In the data rows, 128 means zero.
What is the hidden score of each row? Scores go from 0 to 20, and 10 is about the middle. The score is a weighted sum of the row's numbers plus the product of two more (or one squared), each taken from its middle value.
[157 128 128  68 130 157 181 128  98  98  83 101 158 103  97 175] 10
[ 69 148 108 127 130 157 102  98 128 158 129 154 158 155 127 152] 11
[157 148 128 127 130 128 155  69 158 158 106 101 128 129  97 152] 11
[127 148 128 127 130 128 102 158 128 128 174 154  98 155 127  82] 12
[157 148 128  98 130 128 102  69  98 158 174 154 158 155  97 129] 6
[ 98 168 188  98 159  98 128  98  98 128 129 154 128 155  67 129] 11
[ 98 128 148 127 130 128 181  98  69 128 106 128 128 155  97 129] 6
[157 148 128 127 130 128  75 128 128 158 174 181 128 129  67 129] 6
[ 69 109 108 127 130 128 128 128 128  98 129 101  98 155 127 105] 15
[127 109  67 157 100 157 102 128 128 187 151 154  98 129 157 129] 5
[ 98 109  67 157 100 128 155 158 128  98 129 128  98 103 186 105] 9
[127 128 128 157 130 128 128 158 158  98 151 128 128 155 127 105] 14
[157 128 128  98 130 128 128 128 158 187 129  74 128 103  97 152] 14
[157 148 108 127 159 128  75 128 128 187 151 181 158 155 127 152] 9
[ 98 128  67 157 100  98 128 158 158  98 129 128  69 103 186 105] 13
[ 69 168 108 157 100 157 102  98 128  98 129 128 158 155 127 129] 10
[157 128 128 127 130 128 128  98 158 158 106 101 158 129  97 152] 9
[ 69 148 128  98 100 157 155  98  98  98 106 101 158 155  67 152] 11
[127 109 108 157 100  98 128 128 128 158 129  74 128  76 127 175] 6
[ 98 148 188 127  70 157 128 128  98  98 129 154 128 155 127 129] 10
[ 98 148 168 157 159  98 128  98 128  98 151 154 128 129  97  59] 9
[127 109 108 157 130 128 155 128 128 158 106 101 128 103 127 175] 6
[157 168 128 127 100 128  49  98  98 158 174 181 128 129 127 152] 14
[127 148 188 127 130 157 155 128  98  98 129 181 128 181 127 105] 8
[186 148 188 127 130  98 128  98 128  98 151 154 128 181  97 105] 16
[ 98 148 168 157 159  68 102  98  98  98 151 154  98 129 157  59] 7
[127 168 108 187 100 128 155 128 158 158 174 128 158 103 127 105] 7
[ 98  69 148  68 130 157 181 158 128 128  83 101 128 103 127 129] 13
[127 109 108 127 100 128 128 128  98 128 106 101  98 129 127 199] 11
[127 168 168 157 159  98 102  98 128 128 174 154  98 181 157  82] 11
[186 109  87  98 130  98 128 128 158 158 106 101 128 103 127 152] 11
[127 109  87 157 100 157 128 158  98 158 106 101 128  50 157 152] 11
[127 109 108  98 100 128 155 128 128 128 106 101 128 103 127 175] 10
[127 148  87 157 100 157 128 128 128 187 174 154 128 129  97 129] 4
[157  89 128 157 159  98 102 158 128 128 129 128 128 103 127 129] 4
[157 128 148 157 130 128 155  98 188 158 129 101 128 129  97 152] 14
[ 98 148 128 127 130 128 128 128  98 128 129 154 158 155 127 105] 6
[127 148 188 127 159  98 155 128 128  98 151 154 158 181 127 129] 11
[157 128  67 127 130 128  75 128 158 187 151 154 128 103 127 152] 9
[ 98  89 128  38 130 128 181 158 128 128  60 101 158 129 127 152] 14
[127 148 148 127 159 128 102 128 128 128 151 154 128 155  97 105] 10
[127 168 168 127 100 157 155  98 158  98 106 154 158 155  97 105] 12
[157  89  87 157 159 128 128 158  98 158 151 128  98 129 186 152] 5
[127 109  87 157 159 128 102 158 128 128 106 101 128  76 157 129] 12
[ 69 148 168 157 130  98 128 128  69  68 129 101  69 155 157  59] 13
[ 98 168 208 157 130 128 155 128  98  98 129 181 158 155 127 105] 5
[127 148 208 127 130 128 102  98  98  98 151 181 128 155 127 105] 7
[186 168 168 157 130  98  75  98 158 158 174 181 128 181 127 105] 8
[ 98 128 128 127 130 157 155 158  98 128 129 154 158 129 127 129] 5
[ 69 148 108 127 100 128 102 128 128 128 174 101  69 129 186  82] 18
[127 109 128 127 130 128 155 158  98 128  83 101 158  76 157 129] 8
[127 148  87 127 130 128 102 128 158 158 174 154 158 129  97 129] 7
[157 128 148 157 130  98 102 188 128 128 151 154  98 129 127  82] 9
[ 98 128  87 157 130  98 128 158 128  98 106 101  98 103 186 105] 14
[127  89 128  68 130 157 181 128 128 128  60  74 128 103 127 152] 14
[127 109  87 157 100  98 128 158 128 158 129 101 128 103 157 129] 6
[ 98 128 148  98 130 128 128 128  98 128 129 154 158 181 127 105] 8
[ 69 148 148 157 130 128 155  98 158  98 151 154 128 155  97 105] 13
[127 109 148  68 159 128 155 158  98 128  83  74 128 129 127 129] 16
[127  89 148  68 130 157 181 128  98 158  83 128 188 103 127 175] 4
[127  89  87 157 100 128 181 158  98  98 106  74 128  76 186 129] 7
[ 98 148 168 127 159 157 102  69  69  68 151 154 158 155  97 129] 4
[127 128 168 157 130 128 128  98 128  68 151 154 128 155 127  82] 13
[127  89 108 127 100  98 155 188 128  98 129  74 128  76 157 129] 11
[127 188 188 127 130 128 102  98 128  98 151 154 128 155  97 105] 12
[186  69  87 127 159 128 102 128 128 158 106 101 128 103 157 152] 6
[ 69 128 128 127 100 128 128  98 128  98 129 101  98 155 157 105] 14
[157 168 128 127 130  98  23  98 128 187 174 181 158 155  97 105] 8
[157  89  87  68 130 157 128  98 128 217 106 128 128 129 157 175] 9
[127  89 128 157 100 128 155 128 128 128 106  74 128 103 127 152] 8
[127 109  87 157 100 157 102 158  98 158 129 128 128 103 186 129] 8
[127 109  67 157  70 128 102 158 128 128 129 101 128  76 157 129] 7
[157 188 168 157 130 128  75 128  98 128 174 181 128 155  97  82] 7
[157 109 108 127 130 157 128  98  98 128 106 101  98  76 186 175] 13
[127 148 148  98 159 128 128 128  69  98 129 154 158 155  97 129] 7
[ 98 128 108 157  70  98 128 188 158  98 174 101  98  76 157  82] 13
[127 148 148 127 130 157 102  98  98 128 129 154 128 155 127 152] 11
[127 109 148  68 130 157 155  98  69 128  37 128 158 129  67 199] 9
[ 39 148 148 127 100 128 155  69  98  98 129 128 188 155 127 129] 6
[157 109 148  38 130 187 155 158  98 128 106 128 188 103 127 152] 10
[127  69  87 157 130 128 155 158 128 128 106 101  98  76 127 152] 6
[127 109 128 127 189  98 102 128 128 128 151 128  98 155 157 129] 11
[157 168 128 127 100 128 155  69 158 158 129 101 158 129  67 152] 13
[127 128 188 127 159 128 102 128  98  98 129 154 128 181  97 105] 8
[ 39 109 108 127 100 128 181 128 158  68 129 101  98 129 127 129] 19
[157 109 128 127 100 128 128 128 158 158 106  48 128 103  97 199] 13
[ 98 148 148  98 100 128 155  98  98  98 151 154 128 181  97 152] 11
[127 188 168 127 159 128 102  98 158 128 174 181  98 181  67  82] 14
[157  89  87 127 130 128 128 128 128 187 106 128 158 129 127 175] 3
[ 69 148 168 127 130 128 155  98 128  98 106 128 128 181  97 129] 12
[157 109 128 157 100  98 155  98 158 158 106 101 158 129 127 152] 10
[157  69  67 127 159 128 102  98 128 158 106 128 128  76 157 199] 4
[127 109 108 157 130  98 102 158 128 128 106 101 128  76 157 152] 13
[ 69 109 128  98 130 157 128 128 128 128 151 154 158 155  97 152] 8
